In the data rows, the value 128 means zero.
Here are some points, each followed by its number:
vec![173, 109, 122, 111, 135, 62, 137, 121, 151, 94, 124, 67, 153, 155,
     75, 27, 109, 91, 93, 129, 97, 96, 156, 104, 143, 203, 120, 131,
     112, 110, 207, 142] 0
vec![142, 131, 133, 188, 136, 85, 125, 97, 157, 96, 125, 82, 154, 135,
     92, 89, 116, 140, 117, 117, 88, 118, 105, 135, 148, 176, 103, 135,
     127, 127, 164, 171] 1
vec![185, 126, 153, 100, 165, 4, 96, 79, 63, 110, 100, 31, 200, 152,
     118, 10, 2, 106, 118, 123, 96, 155, 136, 107, 136, 196, 111, 180,
     78, 137, 173, 84] 2
vec![118, 141, 110, 166, 126, 147, 140, 161, 142, 124, 120, 145, 113, 99,
     119, 135, 205, 140, 136, 144, 87, 99, 91, 98, 115, 145, 145, 106,
     157, 153, 84, 128] 3
vec![179, 166, 107, 142, 148, 41, 39, 115, 152, 72, 114, 13, 157, 123,
     73, 72, 102, 96, 72, 102, 65, 115, 138, 124, 156, 196, 92, 172,
     81, 112, 156, 147] 4
vec![130, 115, 136, 138, 137, 174, 133, 133, 132, 108, 119, 125, 111, 118,
     145, 156, 100, 130, 167, 155, 141, 154, 143, 123, 87, 100, 130, 110,
     100, 127, 109, 114] 5
vec![95, 123, 102, 134, 154, 219, 115, 174, 156, 157, 116, 204, 111, 123,
     158, 198, 189, 113, 132, 127, 152, 151, 111, 128, 143, 102, 155, 111,
     158, 150, 93, 151] 6
vec![182, 115, 136, 111, 79, 37, 85, 105, 158, 51, 124, 16, 151, 177,
     19, 40, 98, 76, 88, 137, 74, 100, 111, 98, 147, 254, 101, 113,
     95, 87, 161, 117] 7
vec![67, 99, 118, 120, 112, 217, 170, 125, 160, 135, 168, 213, 85, 106,
     136, 184, 180, 135, 158, 148, 166, 151, 120, 152, 125, 77, 140, 129,
     141, 148, 113, 143] 8
vec![202, 127, 177, 103, 125, 1, 12, 50, 113, 111, 151, 27, 171, 156,
     97, 57, 9, 124, 160, 111, 66, 121, 131, 106, 184, 208, 92, 189,
     104, 119, 194, 107] 9
vec![77, 136, 123, 157, 117, 158, 116, 141, 126, 151, 121, 165, 102, 133,
     118, 192, 203, 166, 146, 117, 125, 120, 134, 105, 121, 88, 136, 114,
     168, 113, 103, 120] 10
vec![72, 133, 139, 99, 136, 166, 190, 132, 137, 189, 137, 178, 104, 90,
     179, 170, 96, 154, 137, 140, 194, 126, 108, 153, 86, 42, 134, 135,
     157, 142, 106, 103] 11
vec![71, 117, 69, 154, 101, 209, 169, 150, 151, 153, 126, 205, 46, 130,
     129, 203, 219, 128, 175, 143, 196, 126, 110, 145, 71, 60, 136, 82,
     195, 128, 84, 147] 12
Which five points above are nearest to each new point, looking only along the 2 directions in which the numbered points spread most? Their numbers follow each, nearest first.
vec![169, 96, 156, 86, 147, 68, 146, 76, 131, 120, 114, 107, 113, 126,
     147, 52, 62, 135, 145, 139, 136, 122, 149, 114, 126, 143, 124, 139,
     97, 123, 156, 133] 1 0 5 2 4
vec![155, 117, 143, 149, 95, 58, 133, 126, 107, 64, 123, 62, 159, 160,
     70, 110, 153, 74, 103, 111, 98, 117, 137, 70, 123, 185, 124, 95,
     114, 112, 148, 89] 1 0 4 7 3
vec![146, 149, 108, 113, 185, 104, 102, 101, 121, 188, 109, 110, 133, 125,
     140, 109, 88, 163, 174, 109, 146, 139, 138, 139, 173, 160, 126, 134,
     120, 154, 166, 104] 5 1 0 3 10
vec![108, 152, 124, 141, 161, 145, 142, 135, 99, 121, 124, 112, 121, 126,
     154, 152, 154, 116, 95, 89, 139, 118, 142, 134, 140, 116, 126, 98,
     175, 121, 125, 145] 5 3 10 6 8
vec![222, 146, 110, 62, 117, 0, 72, 83, 81, 66, 130, 44, 195, 153,
     99, 46, 56, 68, 92, 143, 71, 120, 157, 122, 137, 229, 114, 162,
     88, 95, 164, 86] 9 2 4 0 7
vec![129, 123, 177, 111, 108, 30, 113, 100, 126, 105, 157, 84, 145, 137,
     140, 94, 109, 120, 110, 129, 98, 150, 138, 127, 123, 161, 120, 168,
     109, 139, 165, 157] 1 0 4 5 2
vec![108, 139, 111, 135, 162, 136, 153, 141, 118, 178, 108, 176, 121, 112,
     172, 149, 168, 150, 146, 141, 135, 171, 142, 167, 117, 89, 162, 95,
     121, 137, 106, 160] 5 10 8 6 11
vec![101, 125, 118, 131, 128, 183, 177, 176, 150, 146, 111, 180, 79, 101,
     151, 191, 198, 136, 135, 143, 127, 96, 104, 155, 104, 78, 139, 94,
     145, 118, 90, 124] 6 8 10 12 3
vec![108, 152, 134, 76, 185, 193, 210, 153, 91, 216, 157, 235, 79, 85,
     255, 175, 84, 205, 146, 133, 219, 161, 134, 168, 100, 7, 151, 162,
     155, 145, 103, 122] 11 8 5 6 12
vec![126, 155, 128, 91, 130, 140, 161, 98, 131, 122, 126, 125, 126, 102,
     165, 100, 59, 151, 113, 171, 143, 161, 138, 169, 143, 132, 115, 166,
     101, 96, 158, 94] 5 1 11 10 3
vec![151, 115, 150, 64, 119, 116, 71, 108, 148, 118, 158, 71, 174, 144,
     133, 124, 75, 91, 133, 114, 162, 145, 166, 139, 127, 156, 97, 182,
     93, 135, 111, 141] 1 5 0 4 2
vec![103, 115, 120, 127, 83, 189, 130, 141, 172, 104, 146, 203, 90, 129,
     125, 184, 164, 96, 128, 106, 140, 83, 107, 162, 101, 74, 134, 67,
     140, 147, 118, 131] 10 6 8 3 12
vec![75, 98, 110, 139, 111, 197, 146, 174, 185, 168, 105, 191, 58, 147,
     142, 174, 208, 137, 133, 137, 157, 104, 108, 126, 84, 73, 131, 94,
     150, 126, 85, 163] 6 12 8 10 3
vec![140, 95, 174, 93, 136, 86, 53, 140, 143, 74, 134, 103, 110, 145,
     138, 129, 125, 68, 118, 117, 158, 102, 151, 108, 121, 146, 146, 119,
     116, 129, 125, 156] 1 5 0 3 10
vec![116, 143, 87, 131, 170, 199, 143, 133, 105, 215, 88, 162, 82, 89,
     205, 171, 153, 156, 187, 125, 167, 135, 125, 166, 115, 69, 124, 162,
     190, 146, 109, 112] 11 8 6 5 10
vec![133, 139, 116, 148, 191, 153, 200, 146, 117, 184, 134, 170, 123, 115,
     170, 146, 143, 175, 104, 97, 153, 146, 149, 156, 125, 100, 158, 116,
     124, 132, 112, 108] 5 11 10 8 6
vec![123, 109, 93, 114, 106, 204, 165, 140, 133, 149, 125, 179, 97, 132,
     149, 166, 151, 132, 129, 138, 181, 130, 114, 126, 113, 117, 144, 91,
     155, 106, 109, 116] 10 6 8 5 3
vec![175, 111, 109, 138, 80, 42, 90, 97, 140, 59, 163, 63, 121, 146,
     55, 94, 91, 97, 141, 171, 88, 84, 96, 120, 136, 179, 101, 150,
     98, 134, 147, 162] 0 1 4 7 9
vec![100, 146, 132, 141, 161, 157, 151, 130, 108, 171, 128, 160, 128, 139,
     177, 125, 88, 177, 144, 108, 155, 166, 124, 163, 157, 123, 123, 159,
     93, 132, 127, 120] 5 11 10 8 6
